One turn sends every row of this set to another row. A few are shown first. Where does it send the rows asked after them?
Simen: -1.58 2.22 1.15 0.35 -1.89 0.56 -4.61 -0.50 1.65 2.10 1.55 -2.24 -1.87 -1.64 -0.01 0.56 0.80 5.42 -3.88 -0.73 -1.88 -0.77 -1.73
pab: -1.22 -3.54 1.42 2.68 -1.63 0.11 -1.34 3.00 -2.10 -2.89 2.96 -2.30 1.94 0.42 3.23 0.27 0.09 0.38 -0.49 -0.99 2.04 -2.00 -2.05
difug: -2.88 -1.98 -0.12 -0.59 -1.19 3.11 2.16 0.00 -3.56 -1.62 2.25 2.56 0.59 0.50 -1.30 0.40 1.31 4.36 -0.01 1.09 -0.36 -0.90 -2.97
Tad: -3.95 -2.75 0.89 -0.40 -0.54 2.20 1.07 0.20 -2.41 -1.53 2.23 2.27 2.41 2.68 1.00 -1.94 0.68 4.92 -0.61 1.80 0.53 -2.69 -0.60
mudev: -4.89 1.85 2.02 -1.70 3.75 1.52 -1.85 -0.34 2.42 -0.44 2.26 -0.03 -2.53 2.04 -0.64 0.48 -1.76 4.82 -1.54 -2.36 3.14 -2.53 0.74
zup: 0.41 -2.34 2.47 2.29 -2.48 -0.05 -1.32 3.68 -3.34 -2.74 0.62 -2.45 0.00 2.81 -0.75 1.02 1.73 0.01 0.47 -2.52 -0.25 -3.45 -2.66
dizug: 0.88 -1.60 3.77 -0.56 -2.42 0.32 -3.36 2.60 -1.68 1.38 0.98 -2.65 -1.88 -1.17 2.07 -0.73 -0.16 2.07 -3.81 -5.06 1.13 -3.22 -1.74
fipe: -2.67 -1.67 2.72 0.55 -1.31 2.46 -3.53 1.49 1.20 0.98 1.16 1.79 -4.19 1.85 -1.94 2.54 2.88 2.77 3.18 -0.65 -0.48 -1.28 -3.24
vuz: 0.82 -1.69 0.39 0.03 -1.51 -0.26 -2.60 2.66 -1.08 -2.08 1.24 -2.57 1.87 2.32 1.12 -1.46 1.74 -1.33 0.39 -2.02 0.23 -2.06 -3.33
lor: -2.99 0.93 2.02 -2.43 3.09 -1.61 -2.33 0.95 -0.35 1.26 1.06 -1.03 -0.36 2.60 0.99 5.11 0.84 3.03 -2.82 -3.56 1.44 -4.70 0.51
konu: -2.48 -0.68 2.73 -0.14 -1.50 0.24 -3.17 -0.47 1.17 1.42 1.35 -0.08 -3.70 0.66 -2.85 1.88 0.10 3.49 1.50 3.31 0.80 -1.69 -3.57
sanan: -2.23 -1.96 2.11 -1.63 -3.33 -0.16 -1.43 0.23 -2.60 -0.47 -0.25 -2.73 -3.93 -0.49 1.18 -0.19 0.58 3.84 -4.49 -5.54 -0.78 -2.80 0.91
sis: -1.01 1.78 -0.75 -2.35 2.40 -3.04 0.03 1.29 -0.87 -2.21 -0.30 -3.00 -0.29 1.58 1.05 -0.40 -0.07 1.17 -0.92 -4.02 1.74 -2.93 -0.41
Bodu: -2.54 -4.60 2.57 0.44 -1.96 -0.86 -1.85 1.77 -2.25 -3.24 2.62 -2.55 0.35 3.49 1.50 -0.29 -0.34 1.47 -0.74 -2.67 -1.07 -5.32 -1.42
nad: -1.72 -1.33 4.72 0.85 -0.73 2.68 -2.04 0.59 -1.05 2.58 0.17 2.22 -2.81 2.03 -2.99 3.36 1.82 5.48 -0.07 0.32 -0.35 -2.34 -2.38
nezi: -1.80 -1.37 1.86 -1.42 3.11 -1.99 2.84 -1.05 -0.91 -2.33 0.44 -1.06 -1.27 0.82 2.05 1.03 0.22 4.40 2.20 -3.85 1.54 -2.74 -1.34
galef: -3.50 -3.15 1.94 -0.77 0.26 -0.29 -2.18 1.36 -0.49 2.94 -0.15 2.52 -3.04 1.99 -3.51 -0.24 1.92 4.96 0.68 1.36 1.46 -3.02 -1.35
Voso: 0.46 -2.67 3.28 -1.98 -1.32 0.74 -3.61 0.20 -1.70 1.68 -0.35 -0.33 -1.07 -0.08 2.76 3.14 0.64 1.79 -4.48 -4.07 0.12 -1.75 -0.71
zabi: -5.21 1.04 1.71 0.08 2.22 0.92 0.19 2.34 0.90 -1.76 2.79 -1.73 -2.97 2.50 -1.07 2.20 2.26 4.52 3.49 -3.87 0.32 -3.35 -1.13
sesaf: -2.98 1.32 0.83 -1.65 3.39 -1.87 -3.22 1.77 0.36 0.73 -0.24 0.03 -1.88 1.44 0.97 3.61 -0.58 2.69 -2.74 -3.97 1.37 -3.58 1.25
Vozar: -4.27 1.13 2.16 -0.12 3.03 1.08 0.17 1.63 1.23 -2.14 2.42 0.46 -2.54 2.61 -0.60 0.30 0.35 5.04 3.62 -3.00 -0.03 -3.57 -1.82
Duk: -2.57 1.38 1.06 -0.94 -1.35 2.98 -4.80 -1.55 2.56 -0.30 2.43 -2.70 -2.06 0.90 -1.63 -0.86 -0.11 2.60 -3.98 -0.46 0.88 0.82 -0.84
Libok: -4.33 -0.59 -1.25 0.93 -1.39 -1.41 -3.87 -0.04 1.57 0.54 0.05 -3.09 -3.03 -0.47 -2.57 -0.58 2.00 4.97 -2.91 -0.85 -0.41 -0.31 0.29
mev: 0.46 -2.03 3.14 0.88 -1.95 1.07 -1.28 0.01 -3.31 0.48 -0.80 -1.96 -0.74 -1.12 1.24 1.91 0.92 3.70 -5.83 -3.44 1.51 -0.85 0.04
gat: -2.18 -2.72 2.43 -1.28 -0.24 0.89 -2.97 -0.01 -0.11 1.79 2.27 1.13 -4.05 1.13 -5.78 0.87 0.69 4.20 0.19 0.38 0.16 -2.51 -4.12
bur: -1.44 -5.42 0.42 0.99 -1.34 -0.53 -1.01 1.89 -3.08 -3.74 3.52 -2.31 1.42 1.66 -0.82 1.12 -0.11 -0.05 -0.90 -1.50 0.91 -2.80 -2.80
bufu: -2.31 -1.55 2.12 -1.69 2.97 -1.47 3.38 -0.60 -1.30 -0.67 0.92 -2.01 -1.28 0.44 0.85 1.48 2.50 5.02 1.54 -3.75 3.17 -2.44 -1.12
lipe: -2.04 -1.51 2.13 1.49 -1.38 3.37 1.98 -1.73 -1.87 -3.20 1.94 -1.09 1.53 1.71 -1.13 -0.83 0.43 4.22 -0.32 2.16 1.87 -0.23 -2.32
Nolu: -1.41 1.37 1.35 1.87 -1.22 1.00 -5.35 0.79 1.49 0.37 1.12 -3.78 -1.17 1.59 -4.07 -1.11 0.81 2.97 -4.06 -0.30 0.30 -1.29 -1.27
Movu: -1.48 -3.39 2.24 -0.66 -0.39 2.96 1.96 -2.14 -1.33 -1.39 1.10 0.60 0.18 0.04 1.73 -0.54 1.51 3.90 1.18 0.10 2.88 1.21 -2.77
ruf: -2.82 -0.68 -0.57 1.02 -0.63 0.76 -4.77 -0.19 1.04 0.45 2.74 -2.57 -1.09 -1.45 -2.76 0.84 1.07 5.17 -5.26 -2.31 -1.31 -0.28 -1.42
tusi: -2.48 -1.00 1.56 -0.15 -2.33 3.43 1.54 1.50 -3.25 -0.92 1.33 2.39 -0.84 0.76 1.24 0.57 0.47 2.77 1.78 2.45 2.34 -1.10 -2.62
duti: -0.27 -2.57 1.86 -1.41 -2.55 1.36 -2.11 2.50 -4.10 0.32 1.34 -1.09 -2.28 -0.69 0.02 0.08 0.21 2.09 -5.16 -5.82 0.86 -2.72 -0.88
Keda: -1.61 2.25 -0.95 -2.53 2.82 -2.25 0.35 2.07 -1.10 -0.83 0.70 -3.44 1.62 2.44 0.11 -0.48 2.37 2.06 -0.97 -3.25 1.92 -3.31 -0.45
Lok: -5.10 2.50 2.57 -3.07 2.35 2.53 -0.67 -0.57 1.04 -0.81 3.11 -2.30 -2.30 2.74 -0.92 1.30 -0.56 4.57 -2.22 -2.78 2.98 -2.77 1.10

lipe goes to -> mev
bur goes to -> ruf
Bodu goes to -> Libok
Now find these:
konu goes to -> pab
Lok goes to -> bufu
nezi goes to -> sesaf
fipe goes to -> vuz

One turn sends every row of this set to another row. A few are shown first. Where does it send the rows asked after them?
tusip: 0.30 2.22 5.04 0.29 -1.38 1.37 1.97 2.30 -2.31 0.12 0.89 -3.53 1.12 -0.13 1.76
gukuv: 1.43 3.33 -1.28 -1.29 -1.77 4.76 -0.29 -0.30 0.04 3.52 -0.78 0.21 1.16 -0.93 0.20
Musu: 1.43 3.77 -1.65 -2.16 -1.56 2.66 0.01 0.12 -2.34 3.56 -1.44 0.28 -1.11 0.34 -0.73
Kogob: 1.45 1.07 4.05 -0.22 -0.31 -0.15 1.05 1.24 -2.99 -0.40 1.52 -3.88 0.84 0.17 3.25
nefad: 1.14 1.73 0.34 -0.71 -2.35 2.20 -1.42 1.19 2.72 -2.02 0.21 1.91 2.72 0.98 -2.45
kazel: 2.16 0.20 -1.01 0.77 -1.14 0.73 -2.29 -3.84 -0.34 2.77 1.14 -1.59 -1.35 -1.31 4.01
dagu: 1.22 -1.35 0.19 1.51 -2.58 -3.12 -2.45 -1.02 2.17 -1.36 0.85 -0.19 -1.63 1.75 -0.08
fisit: 2.39 -1.36 0.43 0.78 -1.79 -1.27 -3.42 -2.86 2.52 -2.62 1.79 0.04 0.19 0.11 1.37
tez: 0.26 1.03 5.10 1.14 -0.97 0.44 1.91 3.21 -0.55 -0.79 0.68 -2.40 1.32 0.22 1.72
vol: 0.06 0.66 0.81 -0.21 -2.00 0.34 -2.97 0.71 1.04 -3.39 -0.38 1.40 1.30 1.91 -3.35
Tuto: 0.33 -1.61 0.19 2.49 -1.12 -3.10 -3.16 -3.18 1.30 -1.08 -0.39 -0.06 -0.94 0.76 1.86
sed: 1.45 2.61 -2.24 -1.06 -1.06 3.26 -0.89 2.53 -1.83 2.70 -0.59 0.88 1.39 0.92 -2.01
nekab: 1.73 1.38 4.53 -1.06 -0.46 -0.12 1.13 0.48 -2.92 -0.05 1.95 -3.50 1.07 0.03 3.03
nubas: 1.38 -0.14 -2.43 1.32 -1.02 -1.03 -1.51 -3.62 -1.06 2.70 -0.07 -2.04 -2.22 -1.15 2.40
Risin: 0.73 2.51 -2.40 -0.50 -1.76 3.68 -0.26 0.12 -0.89 4.07 -1.30 0.08 0.13 -1.07 -0.88
zenov: 1.52 -2.74 -1.33 0.89 -1.98 0.11 -0.70 -3.77 -1.82 3.00 -0.31 -0.85 -0.99 -0.30 1.96
botom: 0.17 2.23 0.36 -1.12 -3.19 0.68 -1.02 1.33 1.79 -1.26 -1.60 1.02 1.13 2.31 -3.38
vara: 1.82 0.69 4.13 0.36 -0.10 -1.30 1.41 2.64 -1.02 -1.06 1.98 -2.62 1.04 -0.15 3.02
tuker: 1.50 -0.11 -1.45 -0.75 -2.29 3.66 0.96 0.17 -2.45 4.04 -1.94 1.10 1.23 -0.27 -0.94
Biv: 1.33 0.67 -2.64 1.01 -0.43 0.62 -1.04 -1.19 -1.58 4.71 -0.44 -1.09 -0.92 -0.34 2.93
tigu: 0.29 1.80 5.05 -0.04 -1.51 1.39 1.61 1.65 -1.77 0.80 0.99 -3.52 1.70 0.06 2.06
Bag: 0.58 0.96 5.20 1.39 -1.62 0.36 1.99 3.35 -0.51 -0.59 1.46 -1.95 1.77 -0.07 1.97
bafa: 2.24 0.44 -1.78 0.85 -1.28 -1.13 -1.28 -1.94 -1.40 3.18 0.79 -1.15 -3.30 0.05 2.68
neno: 1.36 1.39 -0.85 -0.83 -1.84 1.28 -1.08 1.77 1.91 -2.10 -0.66 2.07 1.79 0.29 -3.82
Tedi: 1.44 -1.52 -0.53 1.10 -1.15 -2.82 -2.68 -2.64 1.97 -3.03 0.20 -0.23 -0.38 0.42 -0.64
famud: 1.06 -1.30 0.38 -0.92 -2.37 1.76 0.09 1.14 0.23 -1.49 -1.43 2.78 2.53 1.53 -2.94
Pip: 1.77 -3.84 0.18 0.71 -2.01 -1.91 -1.61 -2.98 0.18 -2.32 -0.18 1.04 0.72 1.34 0.05
butu: 2.44 0.29 4.73 -0.03 -0.07 -1.05 1.42 2.36 -1.32 -1.12 2.34 -2.19 1.54 -0.06 2.94

nefad goes to -> fisit
sed goes to -> vol
Now find these:
zenov goes to -> tuker
Risin goes to -> neno
Musu goes to -> botom

